In the rows, 128 means zero.
Rotation paths and how fast each direction turns (degrees per step):
Each turn is a multiple of 5 degrees from 10 to 175, or 0.
Each row of a path follows its step; steps can be skipped.

step 1: [135 145 114 134 130 139 136 126 134 120 135 137 125 117 134 129 134 131
 125 122 117 125 129 129 126 120 120 121 126 124 135 130 130 129 123 136
 118 130 119 121 133 124 126 128 124 140 132 123 122 127 117 120 121 125
 131 132]
step 7: [137 130 119 126 134 123 116 147 120 132 128 128 127 123 131 124 135 128
 127 129 127 129 129 125 135 124 124 126 130 131 123 124 137 129 130 132
 122 112 120 121 109 130 129 122 127 121 127 136 122 128 138 141 124 131
 131 130]
step 8: [129 132 131 130 130 123 112 130 116 123 126 129 136 132 132 129 129 127
 132 118 133 119 135 136 128 139 126 121 136 124 121 114 121 122 134 133
 126 131 131 115 133 127 120 128 127 129 127 138 130 130 121 138 131 146
 131 126]
step 14: [117 119 134 124 122 142 124 117 123 128 119 136 133 135 141 131 133 135
 113 133 113 133 133 130 126 136 127 133 123 129 133 135 128 124 127 118
 126 112 126 125 129 124 131 124 125 127 126 125 135 134 121 132 124 130
 126 129]
step 19: [141 128 113 137 132 127 135 121 126 122 133 144 125 125 139 133 136 128
 123 122 136 131 138 126 129 140 129 133 127 122 141 129 126 126 125 124
 126 133 130 125 134 124 113 131 123 131 134 134 121 123 124 125 119 133
 133 133]
step 21: [143 137 123 131 130 124 123 131 116 123 134 132 120 130 122 128 132 124
 131 130 124 137 138 134 123 133 143 123 116 131 123 130 132 122 127 123
 135 122 133 133 125 125 128 133 138 125 121 139 130 117 136 125 121 122
 115 130]
step 22: [135 130 118 126 121 122 125 122 116 116 136 132 137 132 133 139 121 144
 136 137 132 126 135 125 127 127 123 125 117 125 121 126 133 126 128 127
 130 131 122 119 138 119 136 124 125 122 125 137 133 137 130 122 122 128
 134 134]
step 25: [129 119 137 133 129 122 123 131 127 115 127 130 130 133 143 127 137 121
 128 139 130 132 126 124 140 130 122 125 135 124 122 125 133 121 130 128
 126 121 114 117 126 126 126 126 125 112 131 131 135 128 143 140 130 132
 126 127]
step 29: [137 136 122 135 119 126 120 123 132 132 136 130 115 119 132 124 136 131
 119 121 115 125 134 123 132 127 134 125 133 137 131 130 132 117 123 124
 115 136 126 124 127 130 131 138 125 138 122 128 133 133 129 132 137 140
 126 121]
step 30: [128 123 128 114 133 133 127 121 119 126 128 133 127 124 145 126 132 122
 128 128 118 128 138 126 118 131 128 117 127 125 138 131 117 124 115 114
 128 124 129 123 134 134 128 126 137 124 119 129 128 133 129 120 138 131
 136 124]
Speeds:
[129 128 127 129 132 129 126 126 130 129 130 131 127 128 128 129 128 130
 126 127 126 130 125 127 126 129 129 127 130 128 131 131 128 131 128 128
 127 129 127 128 126 126 126 128 131 129 127 124 130 130 126 125 131 126
 129 125]  25
[129 129 130 127 129 131 130 130 127 125 127 129 127 130 126 131 128 127
 124 132 128 128 129 127 129 129 126 128 128 130 129 128 128 129 127 130
 126 129 126 126 132 129 128 123 127 127 126 127 127 127 128 127 129 127
 131 128]  135
[129 128 128 128 129 129 131 132 129 125 128 126 128 126 125 128 129 131
 131 128 126 129 128 129 128 127 128 127 126 129 122 126 128 132 127 128
 129 127 129 126 127 125 128 128 131 129 129 128 128 131 126 127 126 127
 131 128]  70
[126 124 125 127 126 129 127 128 127 126 129 128 125 125 126 131 130 126
 129 127 130 130 126 131 128 131 131 130 126 128 129 126 126 125 128 130
 125 129 130 126 131 126 129 129 127 126 127 127 128 129 127 127 127 128
 129 125]  135

step 4: [133 132 131 125 140 122 125 124 129 125 124 129 133 133 127 122 122 136
 130 129 130 120 146 118 127 127 116 128 121 134 138 127 128 136 125 117
 126 132 126 124 135 117 131 123 142 132 124 125 121 113 122 123 130 121
 130 138]
step 16: [134 121 136 126 136 118 124 129 124 124 118 136 130 130 120 122 131 140
 130 125 115 126 129 128 132 129 119 135 128 135 130 125 122 139 133 120
 137 122 126 126 134 116 122 126 120 124 129 127 118 129 128 112 125 139
 135 123]
step 17: [135 120 129 132 128 118 131 116 128 129 132 124 132 131 127 119 130 134
 129 135 127 124 122 128 127 131 120 138 122 127 127 132 128 138 131 123
 140 115 132 120 124 121 129 129 113 128 135 124 131 117 136 139 115 119
 135 131]
step 18: [136 122 130 130 123 117 122 122 121 133 136 133 145 139 123 118 136 125
 133 139 129 118 123 130 126 134 135 118 116 129 133 134 130 124 135 125
 127 125 138 127 129 131 124 127 119 121 123 123 117 124 119 131 131 127
 131 119]
step 22: [133 130 131 125 128 117 126 136 120 120 124 136 134 120 131 140 131 128
 135 121 124 126 119 132 125 132 119 129 127 141 125 125 135 122 133 124
 136 120 124 125 134 124 110 125 126 145 131 135 119 132 128 120 126 134
 131 132]
step 25: [129 128 129 133 119 125 122 129 120 119 124 132 133 128 141 128 139 124
 131 135 117 120 126 139 128 120 126 134 129 128 133 115 126 121 132 125
 129 125 129 129 129 126 118 132 125 138 124 140 121 134 121 109 120 134
 125 121]
step 27: [132 122 126 139 129 120 129 127 127 124 128 132 144 127 128 120 131 127
 127 133 126 136 124 123 125 120 137 114 123 121 142 131 116 123 134 119
 131 127 129 127 133 115 138 122 133 130 128 132 119 122 124 130 116 125
 133 135]
step 28: [138 122 129 134 119 119 128 127 117 130 125 132 128 125 129 137 139 131
 132 135 133 128 119 133 119 126 120 120 130 133 140 118 125 124 132 124
 133 127 129 129 127 122 127 118 126 138 133 134 127 133 133 119 118 131
 135 110]
step 35: [143 132 133 130 133 132 121 125 132 130 133 132 132 141 132 125 124 117
 134 130 136 119 134 116 130 132 121 131 130 122 138 112 137 128 117 124
 124 127 136 129 131 123 113 129 121 136 129 124 123 129 132 121 132 127
 128 120]
step 36: [133 130 124 124 139 127 128 123 135 121 130 127 139 142 131 131 127 128
 128 132 121 137 138 118 128 124 136 132 116 131 130 120 124 117 123 113
 127 123 128 129 137 116 129 135 126 138 124 137 130 119 128 127 128 118
 122 132]
Speeds:
[133 128 127 131 127 126 130 129 127 126 130 125 127 126 130 126 124 127
 125 126 129 128 130 128 126 129 130 130 128 127 127 126 130 130 126 128
 129 128 129 126 130 128 131 129 125 127 127 129 127 132 128 130 130 128
 129 128]  120
[126 130 126 132 126 129 131 127 128 127 125 132 128 127 130 127 126 128
 128 128 128 127 131 127 128 128 127 128 125 130 127 126 127 130 127 129
 130 127 130 129 130 126 124 125 129 128 129 125 131 127 128 129 129 130
 127 127]  115
[129 128 127 128 126 126 128 125 131 128 127 125 129 130 126 125 128 128
 131 128 128 129 131 132 130 129 129 129 128 125 129 126 125 129 126 125
 126 127 129 127 128 126 127 129 129 128 127 128 129 127 130 124 125 130
 129 128]  35
[128 126 127 127 127 127 126 129 128 129 127 129 127 127 129 129 128 129
 126 122 128 126 126 130 129 130 132 129 130 129 128 125 127 128 127 128
 129 125 125 127 127 129 128 125 126 125 126 128 129 124 129 126 129 128
 127 131]  45
[131 126 128 131 126 128 128 123 125 126 127 126 124 127 127 130 131 128
 128 127 126 128 128 127 131 128 126 130 130 127 128 129 130 126 127 129
 126 125 129 127 126 131 127 130 129 129 130 126 130 128 129 130 125 128
 127 128]  125
[129 129 131 126 126 127 131 128 127 130 129 126 130 129 129 129 127 128
 130 129 130 130 123 125 128 131 128 126 126 129 130 126 128 129 130 130
 127 127 129 124 128 129 126 129 127 126 129 127 130 129 131 128 127 130
 128 127]  65
[132 129 129 130 131 129 126 131 128 128 129 128 128 126 129 127 127 131
 130 128 129 127 129 128 130 127 131 125 125 129 131 131 127 127 125 128
 127 130 127 130 128 128 127 131 127 127 130 126 129 126 127 127 127 131
 127 129]  125
[127 129 129 127 128 127 128 124 130 132 129 132 127 125 130 128 127 129
 126 125 127 128 130 129 125 130 127 125 127 126 130 130 131 128 127 125
 128 129 129 126 129 130 127 130 130 124 127 127 126 129 128 127 126 127
 127 127]  130

step 1: [129 132 123 121 129 118 119 114 135 132 125 122 130 126 130 131 129 123
 120 129 124 114 129 122 132 133 132 126 132 121 128 132 123 122 128 123
 119 134 128 126 140 120 122 127 111 135 139 124 115 133 130 130 129 125
 118 124]
step 10: [132 121 122 135 131 121 127 127 120 132 125 123 123 132 139 117 124 137
 129 123 122 123 128 117 118 127 130 140 138 130 129 119 142 130 139 128
 123 118 126 131 140 130 139 131 130 125 128 140 132 123 131 133 132 124
 128 129]
step 15: [124 127 131 134 130 129 130 123 131 133 130 115 125 139 127 126 135 134
 132 118 131 118 120 118 114 127 124 140 131 124 134 138 130 117 139 125
 130 129 136 118 129 119 128 126 127 120 129 129 122 143 126 134 123 128
 126 129]
step 16: [127 130 128 138 120 127 135 122 117 135 132 133 118 122 137 125 126 133
 119 131 127 121 129 129 129 120 141 122 129 130 125 137 133 126 118 128
 121 127 143 113 134 136 127 129 121 141 130 139 126 129 127 131 125 121
 127 128]
step 24: [128 123 118 126 124 133 121 124 120 136 146 135 129 122 132 126 127 130
 121 125 124 126 129 128 116 123 144 131 138 114 126 134 131 130 127 119
 123 139 123 133 124 130 137 128 126 137 136 127 134 121 127 130 130 125
 125 120]
step 26: [139 136 127 116 127 119 139 129 129 118 120 116 124 128 133 126 126 137
 131 122 138 123 119 117 132 127 133 131 125 121 128 121 130 131 125 122
 115 124 135 123 127 123 126 126 122 132 135 132 139 125 132 123 131 128
 137 135]
step 29: [135 124 117 137 116 127 133 127 123 126 133 125 121 134 130 126 125 124
 121 125 138 119 123 119 120 128 133 127 124 123 125 129 128 125 129 121
 122 121 139 125 126 130 136 115 125 142 125 133 135 127 137 121 111 125
 127 125]
step 33: [132 123 125 129 136 122 121 112 135 127 121 125 131 133 142 131 140 132
 120 129 125 119 132 126 131 138 131 116 131 128 125 120 137 121 130 128
 127 122 124 124 127 129 111 136 120 127 131 132 129 124 128 141 131 126
 132 128]
step 35: [118 134 124 129 129 130 130 126 129 142 138 133 130 135 120 121 130 133
 130 137 130 121 121 125 127 126 134 141 125 134 136 132 121 129 143 135
 130 127 132 117 124 134 129 129 130 134 134 142 122 130 132 135 122 130
 142 128]
step 36: [132 123 122 134 120 127 131 123 133 136 120 128 117 132 132 114 139 133
 127 124 121 127 138 127 130 117 131 124 125 129 122 130 147 133 125 133
 122 126 126 131 129 133 122 141 123 130 139 137 136 127 138 128 128 132
 126 130]
Speeds:
[126 127 129 126 127 125 127 126 130 126 128 131 130 129 129 128 128 129
 126 126 130 128 131 130 129 129 126 132 128 127 126 126 128 130 128 131
 129 130 126 127 125 131 126 128 125 129 128 131 125 129 125 127 126 128
 127 124]  135
[131 128 129 127 128 127 128 128 128 130 130 131 129 130 127 128 126 126
 130 127 126 130 127 126 127 127 129 128 131 128 126 130 130 133 126 125
 130 125 128 129 130 130 126 128 127 129 125 128 130 130 126 127 128 130
 130 126]  55
[132 130 130 130 129 127 130 127 129 128 126 129 127 127 128 129 134 128
 130 126 130 130 129 130 129 127 126 126 129 127 129 130 130 127 127 129
 130 129 127 130 130 126 126 129 128 129 129 126 125 126 130 126 126 131
 129 128]  130
[129 129 127 128 127 131 127 129 131 127 127 126 130 131 126 130 126 132
 128 128 125 129 131 127 130 124 127 128 127 128 127 128 127 131 129 132
 126 128 126 128 130 127 131 129 126 128 130 128 128 129 130 127 129 130
 129 129]  80
[129 127 127 129 128 130 128 126 128 130 127 127 127 128 130 128 124 125
 128 125 130 127 127 129 128 127 126 129 127 131 127 129 127 128 128 129
 129 130 127 128 131 128 124 123 128 128 132 129 128 130 129 131 127 127
 131 129]  55

step 5: [126 128 126 125 133 122 137 128 136 120 129 132 126 130 132 130 131 131
 151 116 121 126 118 121 130 128 133 131 141 130 145 130 131 123 134 131
 131 125 135 137 132 129 126 124 128 114 131 136 127 132 128 121 131 110
 126 127]
step 8: [132 116 124 133 123 124 135 138 136 131 133 121 129 127 114 128 129 121
 125 126 134 133 123 129 132 133 118 134 142 137 128 122 125 138 121 119
 125 131 112 114 129 138 133 127 131 125 140 124 131 128 127 129 131 112
 126 134]
step 10: [124 121 144 124 121 123 135 117 133 128 120 131 143 137 136 123 127 126
 143 121 131 132 136 127 137 123 123 120 126 136 117 132 128 125 122 126
 123 142 136 124 134 132 118 128 120 127 135 125 127 131 127 139 133 126
 125 123]
step 11: [130 134 124 124 138 128 122 140 123 118 127 121 136 129 126 141 120 125
 129 129 136 132 128 125 136 138 138 133 133 134 129 123 129 124 136 127
 121 129 141 114 137 134 130 118 127 122 115 133 135 124 124 137 128 130
 113 126]
step 15: [127 114 133 119 128 130 126 140 131 123 133 131 131 111 131 128 124 122
 132 123 131 126 121 124 137 135 135 130 124 127 123 137 125 123 127 136
 122 127 112 139 134 138 122 114 137 132 132 122 137 129 133 137 133 137
 125 133]
step 18: [127 123 123 138 123 130 118 136 116 124 139 132 138 129 123 131 128 142
 128 128 115 136 121 136 129 136 137 133 121 127 121 120 129 136 123 126
 125 112 131 125 125 129 119 129 117 120 134 122 134 115 131 129 124 130
 131 122]
step 19: [131 133 132 115 125 138 126 119 130 123 126 134 130 130 125 117 138 133
 116 132 123 125 141 124 128 128 125 128 128 122 136 114 124 129 127 126
 121 124 113 129 130 133 119 107 124 132 138 129 133 132 116 130 121 128
 129 132]
step 22: [134 133 139 128 119 124 104 136 131 136 123 138 128 131 130 136 122 125
 135 124 125 119 127 129 123 125 134 116 126 132 129 126 128 122 118 130
 142 141 128 126 135 132 122 120 125 124 134 121 135 120 122 128 131 132
 128 119]
step 29: [141 126 132 126 120 127 124 135 131 134 129 133 140 136 123 119 114 130
 123 131 127 133 134 124 141 127 133 122 138 131 128 125 120 139 133 119
 130 128 125 108 135 125 131 135 137 128 117 134 129 124 119 123 128 131
 115 124]
step 33: [129 109 116 120 116 122 118 127 134 135 133 134 123 126 128 125 130 128
 125 115 133 134 125 130 141 140 133 118 135 124 132 137 132 131 129 133
 134 130 122 136 129 133 129 126 141 121 125 126 117 125 137 134 120 121
 124 127]
Speeds:
[131 127 127 131 129 128 129 128 129 127 129 128 128 123 128 127 126 126
 126 126 127 128 128 130 128 127 129 126 130 128 131 128 130 130 131 126
 129 132 126 128 128 124 126 123 125 128 127 129 129 129 129 128 128 127
 130 128]  100
[128 128 129 127 129 129 129 130 128 129 129 127 129 129 130 127 124 129
 127 125 129 129 130 129 125 128 129 126 127 130 127 127 130 127 133 128
 125 130 128 127 126 128 126 132 128 128 128 125 128 123 127 130 127 129
 129 126]  100
[130 129 128 126 132 124 129 130 125 128 131 133 127 128 128 130 129 129
 126 130 127 129 128 127 129 128 131 127 130 128 126 130 127 125 128 125
 129 127 128 128 130 126 130 129 127 127 126 127 130 125 128 126 128 130
 129 126]  160
[125 129 127 126 130 128 127 128 131 126 127 131 127 127 122 127 128 128
 130 126 126 126 127 126 129 127 127 127 125 128 128 128 131 129 126 129
 128 128 125 126 127 128 128 129 126 128 125 128 129 128 128 129 129 132
 131 126]  115

step 2: [120 126 122 136 124 129 140 127 129 132 131 125 131 134 130 125 134 126
 128 122 122 112 129 126 124 127 130 131 127 116 125 130 128 123 135 127
 120 130 122 120 127 132 123 106 131 122 131 127 126 122 122 139 125 143
 121 127]
step 5: [136 115 127 135 131 123 124 132 136 125 114 136 124 131 127 133 127 135
 138 141 133 122 123 130 119 135 125 139 128 127 131 120 129 125 137 142
 131 119 126 123 137 130 126 126 130 121 133 122 134 125 123 131 121 122
 127 127]
step 10: [125 127 131 132 136 120 125 136 126 131 125 126 132 114 134 130 119 132
 139 139 143 127 124 126 120 135 125 127 125 120 117 129 117 118 123 129
 129 131 119 133 136 132 126 118 118 125 131 126 127 126 118 132 131 128
 124 120]
step 14: [118 122 132 132 134 126 127 128 134 116 118 133 126 133 133 133 123 128
 120 124 127 120 122 134 132 126 132 140 133 136 133 118 134 132 131 118
 126 116 123 113 127 122 137 135 129 135 118 128 131 130 127 131 127 135
 121 136]
step 17: [136 137 130 120 129 142 143 144 127 124 129 127 116 133 120 132 125 135
 138 116 131 132 128 124 126 130 138 137 131 127 134 121 127 132 131 127
 132 129 129 126 118 127 127 122 124 128 129 123 132 126 130 127 121 127
 135 135]
step 18: [124 131 114 133 120 133 118 141 132 134 135 119 139 124 126 122 131 134
 126 130 137 134 130 120 127 113 131 127 123 135 114 131 129 125 135 130
 140 130 128 130 121 130 125 122 136 130 130 125 121 130 122 124 129 131
 125 129]
step 23: [123 130 127 125 122 132 126 136 129 131 133 124 134 129 126 118 123 134
 133 112 136 124 125 121 135 121 127 135 132 141 137 127 124 131 133 135
 122 129 122 132 133 119 134 123 145 138 123 119 128 124 124 127 121 137
 129 129]
step 26: [134 120 123 120 141 134 120 134 122 132 120 134 128 131 125 130 125 127
 133 132 129 121 136 118 118 129 133 133 132 132 110 118 133 135 129 130
 127 138 130 130 125 129 130 128 124 137 122 117 132 132 132 118 133 133
 133 128]
step 33: [143 131 128 132 119 126 131 118 121 122 133 136 126 140 127 121 131 130
 123 120 120 140 118 118 134 121 129 126 136 127 127 130 122 129 132 124
 126 128 134 123 123 122 123 120 129 138 142 131 128 126 122 132 138 127
 128 125]
step 34: [114 135 126 133 128 133 121 128 125 137 137 129 113 136 126 125 121 131
 133 125 124 125 133 133 133 121 128 123 130 129 126 114 128 134 145 125
 126 124 131 128 134 126 128 129 123 131 122 123 129 139 125 127 126 139
 116 135]
Speeds:
[126 129 129 132 129 129 126 126 125 130 127 128 128 132 126 127 131 127
 129 127 126 127 128 126 128 128 129 129 127 129 130 128 127 128 129 128
 127 127 129 129 132 130 129 128 128 127 132 128 131 129 129 124 132 130
 131 127]  10
[127 129 129 132 127 126 130 129 127 128 129 128 128 129 129 130 128 129
 130 129 129 127 128 128 128 129 133 130 130 126 128 128 132 129 126 129
 126 125 132 132 128 129 127 125 127 129 125 132 127 129 127 128 126 127
 129 130]  145
[127 130 125 125 130 127 130 128 129 126 131 128 127 126 126 131 128 128
 130 131 125 132 126 124 125 126 132 128 127 130 128 126 128 128 129 126
 127 129 129 128 130 129 129 128 129 126 128 126 125 127 129 127 129 129
 127 128]  40
[131 127 129 126 130 131 130 129 126 128 129 128 129 129 128 127 132 127
 129 128 127 130 129 124 129 129 125 128 128 128 126 127 129 125 125 126
 124 130 129 127 127 128 125 126 124 127 128 131 127 128 128 128 130 127
 129 131]  160
[124 128 129 125 126 128 127 130 127 124 127 128 127 130 127 129 129 127
 131 125 129 125 129 130 125 128 128 127 128 129 128 125 127 127 129 128
 124 131 127 128 130 129 127 127 128 127 125 128 131 127 126 129 128 124
 127 127]  120
[125 127 125 128 124 128 127 127 128 127 128 127 127 132 127 128 129 127
 129 126 128 132 131 127 130 127 129 130 127 127 128 128 125 125 125 126
 130 125 128 129 128 124 128 130 130 126 126 128 128 129 125 129 128 131
 125 129]  70

step 3: [128 131 116 132 115 123 126 122 131 134 126 122 130 115 131 136 136 123
 118 124 142 120 125 130 124 131 117 128 129 127 138 132 133 137 134 127
 130 121 128 128 112 142 135 132 121 123 140 142 125 136 126 123 134 126
 130 117]
step 4: [111 125 129 126 118 115 124 121 133 138 131 138 132 116 126 120 130 134
 129 119 134 122 127 120 119 128 125 120 124 121 134 120 120 130 130 129
 114 131 123 120 130 132 142 122 131 130 130 129 128 140 117 114 129 131
 119 123]
step 12: [125 123 133 128 143 118 114 126 121 112 135 119 129 124 131 135 137 134
 132 140 131 128 127 121 133 137 131 126 130 122 133 129 127 131 132 124
 131 134 126 129 134 139 135 130 145 120 117 134 124 140 112 124 127 135
 132 132]
step 17: [122 120 116 124 121 131 143 130 124 129 139 122 137 138 121 122 135 136
 135 119 129 123 123 127 126 141 118 126 125 132 144 132 131 127 133 118
 125 137 127 112 126 126 133 119 136 123 129 121 118 141 128 131 122 131
 126 125]
step 24: [129 121 130 144 128 124 125 127 129 128 131 119 128 140 122 129 120 124
 129 129 126 145 124 117 133 138 130 118 123 126 147 129 131 121 126 125
 137 123 140 119 120 126 137 130 121 126 121 130 140 124 135 120 125 121
 141 135]
step 28: [132 118 134 137 128 123 136 124 134 130 131 121 123 125 136 120 137 136
 120 139 132 121 118 132 125 142 127 137 121 129 133 137 128 135 125 132
 132 131 136 121 135 149 131 132 134 118 128 137 126 125 129 131 136 137
 134 141]
step 29: [120 114 132 133 134 130 123 132 120 135 117 128 121 113 134 121 127 140
 121 120 136 135 115 126 140 132 121 124 125 122 132 125 134 123 122 134
 133 136 127 131 130 145 132 127 129 122 115 128 117 134 121 122 122 125
 130 129]
step 34: [128 124 129 131 130 131 137 124 126 128 131 132 142 131 132 127 138 125
 126 116 130 134 123 144 126 134 125 136 127 119 132 129 124 114 143 123
 120 135 132 129 123 136 113 117 122 131 127 130 129 146 115 138 133 124
 128 125]
step 35: [132 140 133 142 118 115 125 119 127 136 125 124 136 130 120 133 136 124
 120 124 121 132 123 127 134 124 126 130 133 132 141 140 133 123 120 118
 117 127 137 129 130 143 127 127 128 126 133 138 125 142 127 130 131 120
 124 116]
step 37: [117 134 129 128 130 121 125 125 127 125 124 135 126 118 126 124 135 116
 130 128 146 140 130 118 118 122 140 125 118 123 145 124 127 121 126 118
 126 133 121 127 125 130 138 132 125 128 123 136 133 120 115 118 132 130
 138 132]
Speeds:
[124 128 127 128 129 126 128 132 127 128 131 128 130 128 129 128 129 129
 128 128 127 127 129 129 127 130 132 126 126 130 129 128 124 128 129 132
 130 130 125 127 130 131 124 130 130 128 129 127 131 128 129 129 130 129
 126 127]  135
[127 129 129 129 126 128 129 127 129 131 127 125 128 129 129 130 127 127
 130 131 125 124 128 126 129 127 128 130 127 130 128 126 128 128 128 124
 129 128 129 126 133 127 127 129 130 125 129 127 127 128 123 127 128 130
 126 128]  140
[129 128 128 130 126 129 125 127 126 131 129 130 129 129 131 130 126 128
 131 126 131 129 130 129 130 128 128 130 129 127 123 126 127 126 129 131
 129 128 128 128 127 128 127 126 126 125 127 127 129 130 128 128 128 132
 129 128]  160
[127 133 130 126 126 131 123 129 129 130 127 128 128 128 127 128 127 127
 128 126 126 129 129 127 131 131 126 126 130 126 130 130 129 129 129 128
 130 126 127 128 126 129 127 129 127 126 129 129 130 126 127 125 130 127
 127 127]  65
[129 126 128 130 131 128 130 128 129 130 128 125 126 127 128 130 128 127
 129 128 132 128 128 126 128 129 132 128 129 129 130 126 127 131 129 131
 130 127 130 127 125 128 128 127 127 126 128 134 129 125 127 127 129 127
 127 130]  85
